q20: [ 0.42, -0.13, -0.61,  0.23,  0.78,  0.35]
q131: [ 0.15, -0.13, -0.61,  0.23,  0.78,  0.35]
q290: [ 0.33,  0.04, -0.17, -0.22,  0.02, -0.04]
q40: [ 0.41, -0.14, -0.68,  0.12,  0.82,  0.27]
q709: [ 0.42, -0.13, -0.59,  0.27,  0.77,  0.38]
has: [ 0.15, -0.13, -0.61,  0.22] | no
has: [-0.13, -0.61] | yes
has: [-0.14, -0.68,  0.12,  0.82,  0.27] | yes
has: [-0.13, -0.61,  0.23,  0.78,  0.35] | yes

q439: [ 0.08,  0.41, -0.24, -0.01,  0.20,  0.34, -0.06, -0.13, -0.21,  0.05,
 -0.09,  0.20,  0.03,  0.00,  0.52, -0.06,  0.29,  0.48,  0.04,  0.30,
 -0.02, -0.11,  0.03, -0.15, -0.02,  0.71, -0.02, -0.02, -0.31, -0.12,
  0.24, -0.14,  0.12, -0.11,  0.38,  0.33,  0.01,  0.26,  0.04, -0.04,
  0.13,  0.50,  0.27,  0.03,  0.03,  0.08]
q500: [-0.16, -0.42,  0.33, -0.04,  0.83,  0.18, -0.02, -0.05,  0.38,  0.47,
  0.30,  0.51,  0.54,  0.30, -0.05,  0.23,  0.41,  0.01,  0.13, -0.23,
  0.61,  0.16,  0.06,  0.35, -0.11,  0.55,  0.21,  0.04,  0.57,  0.00,
 -0.03,  0.27, -0.07,  0.38,  0.18, -0.25,  0.62,  0.63, -0.05,  0.07,
  0.30, -0.40, -0.16,  0.18,  0.13,  0.08]
q616: [-0.15, -0.14, -0.04, -0.12, -0.17, -0.07,  0.31,  0.07, -0.05, -0.51,
 -0.24, -0.02, -0.11,  0.06, -0.08, -0.01, -0.15, -0.29,  0.23, -0.22,
 -0.10,  0.11, -0.29, -0.06,  0.13, -0.30, -0.08,  0.09, -0.32, -0.35,
  0.29, -0.23,  0.20, -0.44,  0.10, -0.06, -0.55, -0.42,  0.14,  0.10,
 -0.12,  0.18,  0.10, -0.29, -0.01,  0.32]
q131: [-0.13, -0.42,  0.13, -0.16,  0.35,  0.01, -0.16, -0.22,  0.18,  0.20,
  0.33,  0.18,  0.36,  0.02, -0.12,  0.21,  0.12, -0.06, -0.01, -0.27,
  0.23,  0.06,  0.12,  0.04, -0.41, -0.13,  0.15,  0.03,  0.30, -0.26,
  0.05,  0.10,  0.02,  0.03,  0.12, -0.37,  0.14,  0.25,  0.03,  0.10,
  0.10, -0.34, -0.12, -0.02,  0.09,  0.22]
q709: [-0.15, -0.14, -0.04, -0.12, -0.17, -0.07,  0.31,  0.07, -0.05, -0.51,
 -0.24, -0.02, -0.11,  0.06, -0.08, -0.01, -0.15, -0.29,  0.23, -0.22,
 -0.10,  0.11, -0.29, -0.06,  0.13, -0.30, -0.08,  0.05, -0.17,  0.21,
 -0.04, -0.11, -0.01,  0.15, -0.24,  0.14,  0.08, -0.17, -0.17, -0.13,
  0.08, -0.32, -0.17, -0.08, -0.26, -0.29]
q290: [-0.16, -0.42,  0.33, -0.04,  0.83,  0.18, -0.02, -0.05,  0.38,  0.47,
  0.30,  0.51,  0.54,  0.30, -0.05,  0.23,  0.41,  0.01,  0.13, -0.23,
  0.61,  0.16,  0.06,  0.35, -0.11, -0.04,  0.21,  0.04,  0.57,  0.00,
 -0.03,  0.27, -0.07,  0.38,  0.18, -0.25,  0.62,  0.63, -0.05,  0.07,
  0.30, -0.40, -0.16,  0.18,  0.13,  0.08]
has: [ 0.32, -0.01] | no
has: [0.23, 0.41] | yes
has: [0.18, 0.13] | yes
has: [-0.06,  0.31] | no
has: [0.00, 0.13] | no

q587: [ 0.40,  0.46, -0.24,  0.59, -0.41,  0.02]
q439: [ 0.49, -0.29, -0.02, -0.21, -0.01, -0.08]
q851: [ 0.02, -0.58, -0.41, -0.20,  0.01,  0.15]
q131: [ 0.39,  0.40,  0.62, -0.29,  0.08,  0.03]
q290: [-0.17, -0.21,  0.06, -0.77,  0.24,  0.35]
q40: [-0.17, -0.21,  0.06, -0.60,  0.24,  0.35]
q20: [-0.17,  0.24,  0.54, -0.07, -0.42, -0.62]
q500: [-0.46, -0.06, -0.23,  0.43, -0.09,  0.31]
q616: [-0.46, -0.06, -0.23,  0.43,  0.16, -0.39]
has: [-0.58,  0.02] | no
has: [-0.05, -0.23] | no
has: [ 0.62, -0.29,  0.08] | yes
has: [-0.29, -0.02, -0.21] | yes
has: [-0.77,  0.24,  0.35] | yes
has: [ 0.49, -0.29] | yes

q616: [ 0.08, -0.13, -0.15, -0.34,  0.27, -0.27, -0.21,  0.05, -0.07,  0.01,
  0.06,  0.16,  0.22,  0.09, -0.38, -0.09, -0.22, -0.03,  0.10,  0.27,
  0.06, -0.58]
q40: [-0.41,  0.07, -0.49, -0.37,  0.11, -0.07, -0.09, -0.29,  0.02, -0.45,
  0.35,  0.08,  0.13,  0.35, -0.02, -0.22,  0.14, -0.25, -0.28,  0.01,
  0.10,  0.39]
q290: [-0.13, -0.41,  0.20,  0.53, -0.45,  0.22,  0.04, -0.25, -0.05, -0.15,
 -0.16, -0.24, -0.39, -0.21,  0.29,  0.08,  0.15, -0.03, -0.23, -0.28,
 -0.23,  0.44]
q439: [ 0.29,  0.45, -0.06, -0.53, -0.09, -0.33,  0.14,  0.37,  0.24,  0.58,
  0.07,  0.11,  0.03,  0.05, -0.02, -0.27,  0.31, -0.15,  0.00, -0.26,
 -0.13, -0.19]
q555: [-0.41,  0.07, -0.49, -0.37, -0.27, -0.07, -0.09, -0.29,  0.02, -0.45,
  0.35,  0.08,  0.13,  0.25, -0.02, -0.22,  0.14, -0.25, -0.28,  0.01,
  0.10,  0.39]
q20: [-0.16,  0.52,  0.18, -0.35,  0.22, -0.22,  0.30,  0.14, -0.25,  0.04,
 -0.17, -0.02,  0.04, -0.29, -0.29, -0.57,  0.35, -0.31, -0.20,  0.03,
  0.07, -0.04]
q709: [-0.41,  0.07, -0.49, -0.37,  0.11, -0.07, -0.09, -0.29,  0.02, -0.45,
  0.35,  0.08,  0.13,  0.35, -0.02, -0.30, -0.13,  0.10,  0.36,  0.67,
  0.42, -0.20]
q577: [-0.31, -0.19,  0.00,  0.41, -0.39,  0.27,  0.27, -0.26, -0.04, -0.07,
 -0.12, -0.19, -0.34, -0.15,  0.30,  0.03,  0.28, -0.01, -0.15, -0.13,
  0.03,  0.59]
has: [-0.20, -0.31,  0.35, -0.57, -0.29] | no
has: [-0.02,  0.04, -0.29] | yes
has: [ 0.29,  0.46, -0.06] | no
has: [-0.12, -0.19] | yes

